The rows below come in pairs that one turn or mirror swaps. Which row does each named row swap with?
Riro: [  9  -6   5 -22  13  -6  25   0  22  18 -29  35  -6  12 -20   0  13   6
 -31 -23 -11 -15  -8   6   7   2  -8 -19 -21]
Gezud: [ 11  10 -14 -32  19  -8  22  -3  31  23 -30   4   8  19 -15  -8  -9 -10
  -5 -22   3 -26 -11 -20  14   9   2 -18  22]
ven: [-22 -27  18 -22   4 -15  14  -1 -31  23   4  17   5 -26 -26 -18  14  24
   5   5 -21  -4  -7  -4  11  19 -16  -3 -13]
peta: [ -3 -10 -13  -9  -7  19   5  18  -6 -13  38   1 -41   7 -11   1 -11  32
  20 -16  -6  -2  17   0  -2  -9 -13 -12  15]
zabu: [ -7  -5 -21 -31  14 -12  39  26   2  -2 -13  -4   6  14  -9 -16  -3  -2
  -9 -23   9 -28 -23   0   4  10 -21  -3  24]
Kamo: [ -4 -24  20   0   3 -14 -31  -4  11  -4  -9   7  14 -10  -6 -27  17 -24
 -10 -19  -4 -16  15  -6  -3  34   9 -28 -27]
Nibi: [ -7  16 -24 -29  -4  -3   1 -38  -2   7   1  21  13  34  -7   2   7   3
  -2  16  21   5  22 -15  16  -6   1 -17   7]
Seded: [ 14  12 -21 -22  10  -5  53  12 -12   5   5  28   1 -14  -5  -1   1  31
   3 -24 -14 -15  -8  13  -4   1 -15  12  13]
dov: [ -1  -3   6   6  12   0 -21 -16 -14 -53  37  13   3  -3  -9 -22  -2  -6
  -7 -12  -3  -6   6  -1  -2  33 -28  -8  -1]
vez: [  6  13   7 -28  15   8  -1  -1  -3  68   5   5   2  -5  -3  -1  -2   1
  13  -9   1  -7 -24  -7  -2   9  40 -10  -1]
molam: [ 16  -3   9  -1  -7   0  21   6  -8 -15  27  12  26 -33  18   8  25   6
   4 -23   1  15   8  15 -12  -3   0  28  -5]
Ziz: [ 28 -13   9  24  -2   7  -9  -9  -7  16  43  -6  21  -7  -8 -13 -10 -15
  12  -9   3   1  -3  -4  -1 -16  38  11  -1]
Kuzu: [ -9   6  15 -45  12   1   5  -4 -21 -32  27  -9   9   3 -18 -14   3  27
  11  -7  -7  12 -42  -6   1  -3   1 -10  -5]
sezam: [ 13  33 -27  -9  13  17  16  27 -20   3  34  -7  -5   3   3  -1 -14  13
   9  -7  23   4 -14  -6  -3  -5   4   3  34]
Besez: [ 20   4   0 -16   1  -7  17   5  -3  37  14   9  -3  -9  -9  -3   2 -12
  25 -12 -11  -8  48   8   1  31  31  -5   8]
Goso: [-16  -8  14  -9 -20 -20 -37  -5   4  -9   6   2  10 -13  18   1  12 -24
  18 -22   9  11  17 -17 -10  37  -4   1 -14]
nugos: [-13   4   9 -19  -5   6  -3  -3 -15 -25 -48   2  24 -14  -7  -6  -1  14
  15 -12  -4   5 -18 -13  -2   3 -44   2   6]
leluz: [  9  15  42  10 -18  16 -24 -22  19   3   8   4  24 -26   1  10 -23  -4
   3 -28  -7   0   2  -1 -15  25  13  -1 -15]
Futik: [ 20  32 -24 -16  16 -18   9  -1  26   3   5  27  -4  26  13 -12  19   2
   7 -17   8  -1   7 -30   9  10  -7  -5  27]
zivi: [ 14   9   7   7  -8   2 -15  -7   7 -16 -16   6   4 -11  -4   1  -8  24
  25  -7  -2   9 -48   9 -14 -24 -32  -7   6]
Pumo: [-14   0   5  39   6  -1 -20 -16  -6  19  54 -15   5  -9 -10 -23 -18   4
   8 -15   7  -9  11  -6   5   1 -13   0  11]
laseb: [ 10  17 -15 -25 -24 -11  -6  15 -19 -10  36  13  -7   3   8  18  18 -17
 -10   5  14   7   4  -8   9  14 -25   1  19]
dukiv: [  9  35 -23   7   5  19  -5   5 -19  -9  15 -17  11  25  -5  -1 -14  11
  -5 -16  13  -7  -2 -10 -24  16  34 -14  32]
Redol: [ 16 -14  20   9 -12   5 -28 -20 -10   6  23   6  27 -23  20 -18 -23 -14
  12  -5   3   7 -13  21   9  18 -29   3 -13]
Vuger: [-27   8   1  23  11   0   5  -2   2 -16  -4 -13  -5   0  -5 -12   4  16
  -4 -15   4  -5  11   7  -6  19 -64  -2  14]
taf: [ -3  24 -15 -18  18  12  20   6   9  17 -33  31  29  18 -18   9 -20   8
   6 -17 -12   6   7  21  -2  -1   1 -32  -2]
tun: [-25   0  10 -57  24  -7 -14  -4  14  -4  32   8  13  -5  -7  -3   5   6
  11 -12   0 -22   1  16  -1 -29  -4 -11   5]
zesoz: [  2  -7   4   5 -14   5   8   1   7  38  22 -17  -9 -12 -14   3 -10  -6
  28 -12  10  -6  22  -5  -5 -31 -34  -2  17]
vimi: [ -4   4   2 -35  -6  -6  -8  -9 -19 -13 -53  18 -16  17   0 -19 -12  12
 -14 -15  -2  -3  -9  -1   2  -6  22 -11   6]
Vos: [ -6   1  16  -2 -15  -7 -17 -17 -12   5  27 -22  32  -3  26  -1  -9  17
  25 -11  21  23   9 -12 -20  30   3  -3   9]
sibu: [ 18   4  22 -15  23  27   5 -11 -43  29   9  11   2 -14  -7 -10  -4  27
  -7   6 -26 -11 -18   2   5  22 -28  -3 -15]
varas: [ 37   0  10 -62  25  14  -8 -21   3  10  18   4  12 -25  -9 -18   4   4
  27 -13 -10  -7  -1  -5  -9  -1   3 -13   7]
zufol: [  3  23 -18   2  21  27  -7  -4 -27  28  -1  -8   7  29 -13   6 -27  -5
  16 -15  17  13   0  27 -13 -13 -14 -21  16]
Zimo: [  6   3   4 -21   9  10  -2   2  -1 -24  51  12 -23   6  -4   3  -3   9
   8  -7   0 -14 -41  16  -1  33  20   0   1]
kitu: [  6  26 -14  18  32  18   5   5  -3   5 -23  17   3  28  -8   7  -5  18
   8 -29 -11   0 -28  20 -14 -17  15  -7  -1]
Big: [-18   3   0  17  13   4   7  18   7  -4  17  14 -24  -1  -4  -9 -17   4
   9 -21  -1 -14 -11   0  -4  10 -63   5  15]
mos: [ 29  -6 -10   1 -14   4  -3   3 -10  15 -13  30 -14   8 -10  13  -7  19
  -2 -20   3 -24 -50  -4   5 -16   5   7   3]
vuza: [ 29  23  24   5  -5  28  -5 -33  -6 -15  13 -17  -3  -3  -1  13 -21  -3
  11 -17  -4 -39  -9  -6 -22  12  10  19  10]
Zod: [ -8  -9  20   2  11   5 -22 -32  20  11 -32  21  16   7 -18 -23 -12   2
   0 -15 -14 -30  -2  -6  13  29 -25 -21  -6]
Mapum: [  8  10   7   3  -7  24  -3  -2  -3 -47 -13  13  33  -2 -11  -7   0  21
 -18 -14   0 -15   0  -4   2  15 -41 -12   3]
nipek: [ 18  -3   2  13  11 -13  -1  -1   4  -6 -23  11 -47  12  -5 -15  -3 -20
  11  -6   3 -24 -36  -1  -1   5  16   1  -3]
luga: [ -2  27   9 -18  14 -11   6  -9 -41  22   7  19 -22  17  17  16  15   7
   6  -4 -26  12  -5   6 -19  -6 -11  -8 -25]
gubaz: [-15  11  -6 -10 -11  -6 -12 -17  32  24   1 -21  12  37   1 -12 -17   7
  19 -23  20  -2  12 -23  10  21  14 -21   3]
zir: [ 12   7  17   5 -12  26  11  -7   8 -22   2  25  14 -15   8  16 -19  26
   9 -38   5 -23 -31   2 -10 -11  15   8  -7]
nupa: [-14  -5  14 -16   3  -1  12 -24 -17  45   1   4 -14  17   2  -6   3  27
   0  -9 -39 -23  10 -27  -2   3  16  -8  -9]
goza: [ 17  15   6   8  11   3   2 -12 -24 -29 -17  -7  40   5   0 -10   8  -4
  -9  -5  -9  -4  39  -6 -10  12  29   2   8]
nesu: [  4  -8  -2 -10   0 -18  17   6  -5  -3  58  13  36 -20  -6 -11  -7 -23
  -8 -11  -1   8  12  -3  -3  -5  17  -5  -3]
mubeg: [  2 -11 -14 -28  -7  11  32 -13   0   1 -41   3  15  10   0  -5 -30  19
  -6   3   0 -21   5   3   2  -9  12   2  17]
badi: [  9  13  -2 -45   4   1   7  -1 -14 -44  22   8  22 -13  -1   1  -4 -25
   6  -4 -10   3 -20   6  -7  12 -35  -8  11]
Pev: [-13  19   9  12  29  13 -16 -17 -24  21  -8  26 -10  15 -17  -6  -8  31
  11  -4 -19   6 -27  19   6  10 -13 -22 -17]
nugum: [ 30   2  11 -17   2   9   6   2  -8 -22  38 -14  14   0  -8  -6 -11 -13
 -19 -13   0 -10  53   5  -4   8  -3  -5   3]
Bap: [ -4   6  -6 -23  -6 -15  -4 -20  30  27 -24  11  23  11   1   0  -5 -44
  11 -14  -1 -11   2 -14   4  30 -13 -24   4]
bosob: [ -6   3 -11  29  18   5  -8  20  13  29  27  -3 -28   3  -4  -9   0  -6
   2 -24  12 -10  23  -5   3  32 -26 -12  10]
tes: [  7   1   1   3  11   3  15   4   4  24 -56   6  13  -2   4  -4  15  -3
  21 -16  -3  12  29  19  -1   1   9  -5   0]
zakun: [-15  -5  12 -25  -1  -7   6  10  14 -22  33  14 -11  -1  -4  21  12 -12
  -3 -12  -5  -3  12   7 -15  18  47   5   6]
besa: [ 21   3  16 -46 -16  15   3  -8 -11  12  26   1  17  10 -10  18   1 -16
   8  -7   1  -9  13   4   0  53  22 -12  -3]
vup: [ -9   3   1 -52  10   2  -9  -8  -6  46 -32 -10  11 -14  -7   6   3 -13
   1 -16  -9 -27  -2   5 -10   2 -18 -19   9]
dulok: [  2  16  16  23   0 -25 -33 -27  -2   8   3 -21   8   1  14  -4  10 -22
  19  -5  -8  10   7 -19 -27   9  17 -10   0]
Tisid: [ -6 -17  18  -3  26   7 -15  12 -34  26  -3 -15 -23  -1  10 -22 -17  -8
   9   5 -18   2  -1  32   4  22  -2  -9 -15]
zav: [ -8   3  24 -21 -32   4 -16  -8  12 -21  26  -1   0 -15 -11   5  -5   0
 -13 -38  15 -12  13 -14 -10  -2  23  10  25]
Sonem: [ 10  15   8 -14  -1  24 -20 -11 -14 -31  20  -8 -13  -6  -6  13  -2   7
 -10  -1   2  11   5  28   2  16 -49   8   9]
duvev: [-26  26   8  30  33   5  -6 -13  -4  -1 -25   6   7   3 -17  -4  17 -21
   2 -21  -9  15 -14   4  -7  24 -30 -13  13]
fitov: [ 40   9  11 -28  -2   6  -8  -3 -20  16 -21 -19   3   6  -3  -5 -20  14
   8  -8   4  12  37  -1   7 -25 -20 -18   8]
sepup: [ 38  10   2 -55   9   5   2  -4  -7 -24  49   5   5  -1  -1   5  -8 -12
   0 -11   1  -3  -4  -2  -1  24  16  -9   5]
Pav: [ 18  12   5   6  15   5 -27   0 -29   3  14 -24  -8   7  -9  10  -2 -19
  10 -27  -7 -27  16  -8 -23   2  39  -1  21]
Vidu: [ -3 -16  41  -6  -6  -3 -22 -28 -13  20   7   6   0 -13   1 -12  10   3
   4   9 -14   4   7  13   4  41 -21 -11 -32]
nuko: [  2   6  -7  -1  12  13  15 -27   6  25 -19 -23   5  24 -12 -22 -26   0
   9   0   0 -39  -8 -14  10  22  16  -7  25]
pagav: [-16   9   5  32  -9  30  19 -11   1  22  23  -3  -3  -2  -9  20   0  13
 -16 -18   6  -1 -11  -8  -2  24 -32  18  11]
sot: [  4  -1   6  22  12  -6   1   1 -16 -14 -22  -2  -8   4  -2 -19  -5 -27
  18 -12   4  -6  13 -15  -2   2  52 -14   1]
tatev: [ 11 -26   1  -2  -5   0  -2  14  37 -11 -11  34  14 -19 -11  -4   9  13
   0 -33  10 -11 -17  22  -1  -2  12  -3 -15]
votus: [-23  13 -15   4  -4   2  -3   9  -5   7  15   1   2  12   5   6 -11  28
  14 -21   6  -6  49   8  -6  40 -29  -7   9]
dosi: [-16  -9  16  -4  11 -21 -17 -29  11  41 -23  -9  -9  -1   0 -16  15 -21
 -24  -5  -9 -12   0  -1  11  17 -20   3  -8]
mez: [-28  -5  17  -9  13 -14   2  12  -2   6 -30   1   6   1 -10 -10  12  27
  28  -7   6  26 -40  -3  -5   8 -13 -17  15]
kuge: [  3  11  15 -16   9 -30   2   2   9  15  24  11 -18  -3  -2  16  35   5
 -22 -43   1  13  -6 -17 -13 -12  -8  -1 -11]
Depid: [  3  -2  29  -6   9  12 -11 -37 -36  34   6   9  -6  -4  -6  -9 -12 -14
  12   8 -23  -1  14 -11 -11  42 -12 -10 -21]
Neru: [ 11 -12  11 -16  -6   2 -10  13   4  31   7  12   8  -3 -16 -18  -8  12
   2  -8  -1 -17 -54   1   2  -2  41 -13   4]
bodev: [ -6   2  22   3   8 -12  -2  -1 -17  45  47  15  15   6  -6   0   7 -18
  -6 -12   1   3 -36   3   2 -15   5   9  -2]
Dure: [ -1   8  -7  25  15 -17   7   9 -12 -34 -35   4 -11  -8  -5 -32 -16  -8
 -10  -9  -2  17 -21  -1  -4   0  -8  -9   2]

Depid is swapped with Big
Pav is swapped with mos
sepup is swapped with Gezud
zesoz is swapped with luga
tun is swapped with Nibi
Zod is swapped with dov
dulok is swapped with zivi
dosi is swapped with Sonem
tatev is swapped with goza
Kuzu is swapped with gubaz
ven is swapped with votus
pagav is swapped with Tisid
duvev is swapped with Redol
Seded is swapped with Besez

